(in the rows, 128 means zero)
Each named move below is a turn or a mirror, shown by a few rows before and after it. Which moves, in which order, take the first row of each later pair to the second? The first pair is answered.
Tegem (before |-> after):
[113 136  97 124 125 190 138 142 148 117 105 156 157 121 132 123 171 138
 112 116 117 133 140 111 135 125 165 139 110 114 143 155 112  98 104 102
 143 102 125 110 116 168 119] |-> [136 135 136 123 131 154 139 119 145 137  91 158 163 135 115 126 188 153
 110 148 137 127 144 133 126  94 177 162 116 123 175 121 108 104 118 117
 127 133 137 119 102 144 102]
[124 122 161 120 102 139 129  87 111 104 118  79 108  88 147 214 102 133
  93 116 119 131 150  75 149 126 130 159 121 129  63  98 133 114 109  90
 108 102 164 149 113  91 149] |-> [131 124 169 123 101 131 128  82 113 107 110  76 111  98 146 216 108 135
  91 125 122 129 150  83 150 116 129 162 126 134  69  87 132 111 112  92
 101 110 170 154 109  83 140]
[134 106 187  49 128  87 131  97 179 151 132 121  92 157 133 148 129 121
 123 143 150  96 123 165  91  69 131 174 147 140 184 104 117 166 137 165
 114 104 132 157 112 107 118] |-> [ 90 111 111  46 127 163 138 134 185 118 163 125  85 118 168 139  99  96
 133  80 107 102 125 129 119 123 118 136 128 122 123 171 134 157 108 134
 151  38 107 139 141 154 156]
kib (before |-> after):
[126 130  87 130 151 158 113 149 120 122  97 142 160 111 114 151 130 110
  67 133 125 126 130 108  94  92 125 129  95 116 135  99 163 106  84 133
 124 112 176 118 106 100  94] |-> [154 107 138 140 143 131 117 104 132 129 101 131 165 118  93 154 145 118
  99 165 134 118 116 132 103  73 157 152 121 124 143  76 156 116 106 143
 110 136 188 112 117 101  87]
[140 154 147 125 130 117 121 147 121 118 135 113 123  97 162 118 176 143
 130 124 112 198 134 148 145 171 112  85 118 143 121 114 110 155 146 125
 151 153  76 117 133 121 130] |-> [150 145 156 138 133 118 130 142 128 114 135 112 116  85 157 129 182 140
 126 127 113 190 118 141 158 161 118  82 129 144 105 111 112 161 149 119
 156 149  92 124 144 116 133]
[116  56 147 134  98 163 164 141 106 104 152  97  94 162 166  75 146 135
 181 148 118 149 157 102  72 141 126 158 152 123 111 177  87 149 114 101
 116 111  88 115 114 151 138] |-> [116  48 145 140 102 167 171 146 113 101 150 103  87 150 168  96 149 134
 167 145 115 147 146  89  87 136 121 149 156 122  90 187  96 156 109  95
 129 101 105 121 120 146 141]
tegi (before |-> after):
[138  82 166 126 129 149 121  98 141 123 116 129 162 111  98 136 156 123
 149 161 109 121 110 125 157 114 177 145 133 124 115 106 167 102 131 132
 101 134 146 108 119 122 117] |-> [132 117 142 102 141 124 101 136 108 135  85 142 161 142 123 130 167 136
 111 165 122 147 129 123 125 111 128 134 109 138 153  92 158 107 130 144
  91 155 123 116  85  91 108]
[136 106 108 157 128 160 139 162 123 120 103 134 123  94 131 156 137 127
  73 121 120 126 113  99 151  83 123  93 122 107  92 128 162 133  94 114
 147  87 178 146 132 105 141] |-> [135 115 106 149 133 154 134 172 114 123  99 140 121 102 137 158 140 126
  61 121 124 133 116 101 140  84 111  89 114 110 102 130 159 136  95 116
 145  96 170 149 123  97 133]
[112 111  84  81 101 172 149 140 186 115 147  96 125 100 112  94 131 147
 156 111 105  96 126 108 170 158 128 110 114 118  93 147 154 140 101 142
 133 120 135 108 148 155  89] |-> [115 102 107  81 104 156 134 150 167 103 119 114 130  95 124 114 172 161
 151 134  99 142 109 101 185 155 118  92 102 122  90 133 159 144 119 150
 123 152 124 104 128 143  89]
Then:
(two moves a pair)
[121 113 108 124 157 124 117 159 149 151 159 107  83 109 151 143 137 120
 140 124  95 167 144  96 179 171 159 152 149 146 112 172 104 155 185 115
 100 127 104 132 160 195 162] |-> [130 117 130 125 161 100 112 163 140 152 140 122  78 119 152 158 158 135
 127 142 106 182 137  96 181 156 146 150 151 154 117 152 105 161 199 114
  92 146 110 140 148 177 157]
tegi kib
[139 144 103 160 172  97 188 122 123 137 132  93  86 143 147 172 119 139
 113  69 147 117 166 130 144 112 103 130 165 129 142 133 126 146 118  98
 136  77 155 160 126 120 145] |-> [128 164  80 144 168 100 179 135 109 141 135  96  96 156 152 152 114 137
 109  61 144 121 178 126 125 132  95 133 143 122 160 136 121 136 112 107
 133  80 130 154 113 128 137]
kib kib
[123 134 101 119 110 149 124 137 116 128 114 126 146 109 131 137 140 119
 101 130 108 134 139 128 106 124 118 125 114 114 118 138 135 116 111 125
 130 115 138 140 125 146 115] |-> [139 129 131 121 110 121 120 119 113 137 102 130 145 121 126 145 160 129
 102 152 125 139 133 135 108 110 119 127 124 126 133 117 125 127 124 133
 118 142 143 146 118 128 109]
kib tegi
[123 158 107 147 119 108 163 123 127 131 160 137 105 138 166 124 116 110
 180 120 114 112 125 120 105 182 131 127 144 115 107 170 104 140 113 136
 143 102 104 113 139 148 150] |-> [116 176  91 150 132 103 161 156 114 140 136 148 103 146 179 142 123 114
 131 116 124 120 131 107  90 161 105 122 123 122 120 164 115 143  99 130
 152 102 118 127 120 113 144]
Tegem kib
[128 163 158 136 105 144  93 172 109 118 105 175 137 178 120 147 140 113
 163 152 115 128 106 123 123 107 138 154 133 154 135 100 141  93 118 150
 140 157  62  92 119 153 145] |-> [128 157 146 147 100 162 117 152 122 125 135 156 137 173 107 138 106 102
 177 132 113  82 112 128 125 109 159 174 149 147 124 114 142  87 106 141
 145 120  77  92 149 168 153]
tegi tegi
[190 131 170 136 184 128 155  90 152 120 125 124 132 100 124 120 137 123
 121 163 189 121 137 123 152 119 134 158 172 103 124 102 213 157 115 142
 140 145 121 101 125 101 114] |-> [170 151 116 107 174 160 155 101 149 117 146 117 153 106 129  80  97 105
 133 131 168 105 159 130 137 152 135 169 161  88 129 128 215 136  96 145
 145 112  89  90 131 132 113]
kib tegi
[149 169 161 112 116  82 140  84 142 148 155  96 120 149 141  55  92 119
 183 152 114  86 148 167 121 146 177 152 149 122 151 131  94 111 140 144
 118 135 120 104 131 143  78] |-> [150 168 183 102 119  61 115 106 120 136 118 120 121 146 156  74 143 138
 170 179 110 144 132 154 129 142 151 126 131 129 153 108  98 111 163 157
 104 180 103  98  96 124  77]
tegi tegi
[153 126 172 136 124 113 130  99 144 139 131 140 124 131 109 140 139 137
 158 149 155 113 112 143 138 106 145 146 152 135 133 104 125 133 153 124
 108 148 136 136 120 108 137] |-> [118 170 100 113 143 129 122 167 116 141 120 151 119 148 146 134 128 139
 108 112 151 136 127 117 112 117  88 122 109 133 142 125 134 132 127 118
 127 131 121 152  99  94 140]
tegi kib
[119 143 113 113 128 176 121 123 131 121 124 122 151 111 132  92 127 105
 156 116  99 124 147 145 130 170 149 130 126 123 134 141 138 111 131 130
 104 112  87 115 132 155 114] |-> [141 135 158 117 128 145 114 105 128 125 104 123 153 114 123 106 159 117
 162 148 108 142 143 150 134 145 158 136 133 132 148 109 132 115 155 145
  87 151  94 113 116 135 102]
tegi Tegem
[145 120 114 136 134 144 146 123 134 138 135 111 101 133 133 147 107 119
  88 108 140  85 114 128 111 112 124 146 130 127 132 131 128 140  94 108
 145  89 173 150 129 103 145] |-> [148 103 145 139 141 126 127 140 119 128  98 131 101 121 146 168 162 143
  89 136 132 142  95 121 133 107 110 121 122 134 128 117 129 141 120 114
 132 133 158 140  98  91 142]
tegi tegi
[129 145 145 109 125  65 130 128 119 124 142 109 136 155 123 117 136 149
 144 162 154 123 125 166  82 121  88 151 133 168 159 122 114 151 159 149
 104 158 116 163 118 123 133] |-> [106 157  77 119 131 121 149 158 127 114 164 105 129 129 137 120  95 122
 120 112 144  96 135 141  88 133  71 140 124 151 127 168 134 149 117 122
 143  89 136 174 141 135 155]
tegi kib
[157 134 204 112 121  40 124  80 131 158 129 110 119 175 120 109 160 157
 167 183 167 150 131 171 127 116 138 157 163 159 176  97  81 148 166 153
 101 196 101 132 112 117 110] |-> [ 97 181  55 122 153 130 142 190 119 143 135 119  87 145 170 130  99 124
  61  71 158 125 142 103 118 127  54 104 114 142 130 172 122 156  85 100
 169  92 131 167 126  97 151]
tegi kib
[140 110 141 150 136 131 120 130 126 133 101 145 147 129 115 145 147 127
  95 149 114 123 126 133 116  98 140 130 118 125 137 100 157 113 113 131
 125 142 166 116 118 107 112] |-> [119 115 105 145 132 156 116 155 122 113 111 148 142 112 131 146 136 124
  90 122 100 131 127 115 127 126 126 112 103 116 116 128 163 113 100 116
 141 118 155 112 123 125 125]
Tegem tegi
[122 117 131 129 128 137 149 149 134 123 142 140 105 101 152 156 135 134
 134 111 131 147 115  93 172 134 117 104 138 118  84 165 123 151 140 104
 146 123 116 121 143 142 159] |-> [128 120 148 101 109 119 134 122 133 128 162 136 125 124 138 115 130 133
 181 129 131 150 128 121 160 155 139 124 143 123 112 157 106 133 159 130
 128 147  80 104 137 165 140]
kib Tegem
[119 112 137 122 140 138 171 107 119 145 154 132 142 120 104 158 110 118
 140 151 128  82 132 146 121 109 163 152 147 140 150 131 136 107 114 140
 144  92 163 132 129 147 128] |-> [116 128 140 102 146 113 139 146  89 146 114 159 143 136 124 168 155 141
 110 170 137 137 133 132 108 100 122 127 122 150 170 110 136 116 124 152
 133 135 139 128  85 118 115]
tegi tegi
[140 105 171 126 125 139 119 111 117 113 136 127 124 101 106 140 137 142
 173 153 102 139 114 133 144 113 145 123 119 109 122 127 147 108 144 145
 122 147 108 126 137 130 148] |-> [136 131 155 105 129 125 102 131 100 122 123 135 137 129 120 126 133 146
 147 151 107 151 129 140 113 114 125 128 102 109 151 114 139 107 137 157
 114 159  93 124 115 119 132]
kib Tegem
[151 131 139 140 138  93 158 100 114 144 136 101 101 154 135 143 126 138
 162 143 153 106 122 133 158  93 155 161 143 153 132 128 124 173 150 138
 114 135 133 152 156 124 123] |-> [144 145 133 129 136  83 149 116 102 147 128 112 100 164 142 139 130 141
 144 144 154 119 129 131 143  92 131 154 134 155 151 120 122 172 152 141
 115 148 123 157 140 107 113]
tegi tegi
[140 119 134 134 129 146 115 123 130 112 120 113 124  91 140 133 152 129
 144 151 122 153 112 112 184 163 113 109 116 139  88 135 136 128 146 123
 109 125 115 102 116 151 149] |-> [140 157 119 108 140 114 108 143 108 133 100 119 129 134 150 122 143 139
 114 155 147 158 131 120 137 150  79 119 102 152 137 115 128 124 144 138
 102 145 108 120  84 124 131]
tegi Tegem
[134 133 127 134 118 125 159  92 159 148 151  95 151 145 122 119  97 129
 157 113 148 121 148 129 152 149 174 107 145 135 122 147 126 127 125  88
 129 130 123 143 152 139 115] |-> [137 115 147 136 116 122 146 104 146 130 130 116 147 129 142 142 137 142
 160 131 132 166 134 114 179 150 165  81 136 138 105 140 129 131 137  90
 124 152 107 133 139 140 120]
tegi Tegem
[ 93 137 125  83 109 162 109 137 114 104 128 121 147 136 132 102 171 139
 130 138 103 186 143 113 131 163 129 103 104 129 106 118 138 105 132 143
 117 121  78 106 122 184 137] |-> [ 97 151 124  94 130 138 109 171 104 113 100 131 130 148 148 130 179 152
  78 140 134 200 143  96 117 129  84  96  94 148 114 110 143 125 125 133
 127 129 103 142 108 136 138]
kib tegi
[ 93 103 140 133 163 169 157 144 114 119 133 112 115 126 148 138 104 110
 156 106 116 119 126 142 144 122 141 169 119 113 104 157 156  82 116 124
 170  71 164 147 104 148 129] |-> [107  87 186 141 162 134 136 135 105 120  97 130 119 124 145 159 154 135
 149 149 120 157 110 141 154 105 133 160 122 122 114 119 156  91 138 142
 144 120 162 141  81 126 118]
tegi Tegem
[133 107 102 101 143 141 134 119 143 114 121 154 103 105 173 156 187 105
 138 144  82 151 113  78 148 138 122  88 126 102  39 161 124 153  95 106
 147 130 117 103 145 133 139] |-> [160 161 100  71 162  74 134 119 117 165 109 150 118 179 156 130 163 113
 102 161 139 115 151 113  64  94  97 138 121 126 131 116 100 164  90 129
 124 159 134 134 116  77  96]
Tegem tegi
[128 101 118 120 110 146 131 106 170 117 141 125 129 149 114 121 109 122
 177 124 114  91 126 129 118 164 152 135 124 125 156 125 145  88 124 125
 120 123 121 117 151 136 135] |-> [109 100 107 115 113 156 113 143 153 101 112 146 125 138 141 137 142 128
 151 125 101 142 115 100 131 172 119 103  96 124 138 130 158  90 120 124
 123 134 105 108 123 130 139]
tegi kib
[147 185 110 103 130  77 126 149  99 141 106 130 104 172 148 137 127 134
  92 133 153 149 134 141  98 101 111 142 107 120 157 130 112 153 147 130
 135 147 112 181  92  89 111] |-> [167 133 162 153 121  82 158  91 138 128 127 114  82 134 128 167 144 132
 136 150 146 130 102 136 158  86 156 143 149 120 103 140 114 165 168 108
 141 137 151 181 137 103 135]
Tegem kib
[144 169 112 142 122 110 120 116 129 165 157 111  78 145 146  82 106 121
 147 115 149 125 148 106  93 133 128 141 107 153 165 141  86 124 113 149
 124 132  96 151 156 105 142] |-> [155 150 130 171 134 107 135 112 140 160 146 109  58 129 138 116 119 122
 123 121 158 117 128  94 112  96 125 138 118 154 141 137  97 141 113 136
 133 127 137 168 166  83 152]
kib Tegem
[127 140 127 117 125 124 186 105 152 110 125 142 113 127 133 143 117 135
 105 166  94 149 101 160 149 119 119 130 110 173 170 130 167  82 124  93
 166 100 204 108 117 162 107] |-> [118 145 116 113 128 126 178 118 148 102 122 145 111 125 142 148 128 135
 104 165  94 163 101 153 149 125 108 119 102 176 169 135 165  84 129  92
 164 100 191 110 107 164 111]
tegi Tegem
[134 124 153 112 120 110 134  93 146 133 146 118 137 145 104 103 114 134
 172 133 131 103 141 157 119 128 161 152 143 137 142 124 104 129 144 132
 116 148 106 116 150 140 106] |-> [106 111 114 128 129 161 137 138 145  99 133 128 118  96 129 137 121 123
 138 103 105 119 127 114 153 137 138 110 124 119  87 155 139 128 123 104
 146 105 115 111 156 146 137]
kib tegi
[150 172  41 126 155 164 170 174 126 151 109  95 125 175 153 141 103 137
  62  93 160  56 128 109 102  63 125  94 122 147 163 103 145 133  35 118
 151  69 145 115 152 127 189] |-> [152 137  60 138 136 186 185 131 157 127 151  82 120 142 148 134  96 127
 130  85 136  39 114 118 151  95 172  98 153 135 126 140 137 127  46 106
 152  49 129  88 192 177 213]
kib Tegem
[126 162  93 128 156 121 139 154 119 101 135 126 113 122 136 141 130 108
  93 102 151 129 110 118 117 129  89 126 130 152 121  97 139 133 114 128
 138 119 151 132 123 106 116] |-> [147 153 138 129 153  93 139 125 125 111 132 121 116 138 119 138 141 117
 111 131 160 121 102 136 114 108 107 143 142 157 135  78 127 135 132 139
 122 143 161 134 123 105 108]
Tegem kib
[144 146 162 138 137 105 121 101 128 153 118  84  78  99 121 160 151 163
 131 119 153 130 122  77 166 165 126  96 145 161 115 130 120 184 134 123
 131 144 154 180 151 125 129] |-> [143 181 144 113 135  84 109 114 105 167 116  88  95 130 133 130 139 168
 133 120 163 132 141  87 127 174 111 105 134 168 157 122 104 175 132 141
 124 164 126 176 129 125 110]
tegi kib
[116 192 137 120 149 154 143  84 125 120 189 110 150 148 132 116  89 112
 116 113 137 115 135 174  90 119 190 150 146 101 155  84 130 136 126 117
 116 115 143 153 119 150 123] |-> [114 148 174 142 139 169 139  74 134  91 178 121 146 103 137 145 136 120
 139 135 108 159 104 160 146 129 206 115 152  93 108  90 148 130 145 110
 116 127 133 133 125 170 142]
Tegem tegi
[129 120 162 118 124 127  95  99 129 118  99 130 161 123 104 126 150 124
 141 146 108 135 127 153 117 120 161 150 104 109 150  81 156  95 125 157
  98 149 136  94 104 139 100] |-> [100 131 113 112 120 160  90 131 124 105 104 141 153 106 129 125 150 118
 136 115  91 157 133 127 127 150 137 117  83 100 124 112 162  89 115 147
 115 130 113  84  99 154 118]
Tegem tegi
[126 133 173 117 124  79 129  99 110 135 122 160 114 147 123 119 146 106
 110 111 162  99 153 170 148 112 121 143 135 114 169  92 151 119 139 134
 173 162 107 158 113 128  96] |-> [110 130 130 132 128 125 146 116 120 125 137 148 100 115 128 125 115  83
 102  70 150  79 154 145 162 128 121 134 133  98 132 127 169 120 110 104
 196 104 129 162 138 144 113]
kib tegi
[ 95  99 190 142 185 139 148  77 152 121 122 142 125 165 102 140 132 117
 111 144 155  87 111 126 124 102 152 163 125 146  94  98 125  99 110 134
 119 137 163 144 110 159  94] |-> [ 73  96 172 135 182 153 127 114 139  92 108 166 113 140 135 158 166 124
 108 139 132 139 100  98 150 126 128 118 102 144  61 116 134  96 111 130
 125 142 134 129  91 165 112]
Tegem tegi
[182  83 179 160  89 135 139 109  88 105 120 172 132 101  86 176 143 127
 103 123 123 150 120 113 139  65 175 111 113  94  98  95 138 153 140  86
 105 131 162 127 131 117 118] |-> [145 132 104 100  81 159 105 149  56 103 140 178 160 131 114 113 109 109
 113  94 103 173 160 121  93 132 154 106  72  80 127 113 126 121 124 110
  97 125  81  97 109 150 105]
kib Tegem
[ 95  81 147 161 105 116 142 106 124 103 119 127  93  89 140 120  85 140
 129 101 117 125  76 136 159 138 134 118 101  86 114 175 138 126 142  71
 145  93 138 118 200 173 152] |-> [105  95 186 133 102  62 103 112  94 114  84 147 109 116 151 109 137 166
 136 144 123 182  73 149 139 136 116 113  90 103 156 136 127 123 174 100
 111 165  97 106 152 158 125]
tegi kib
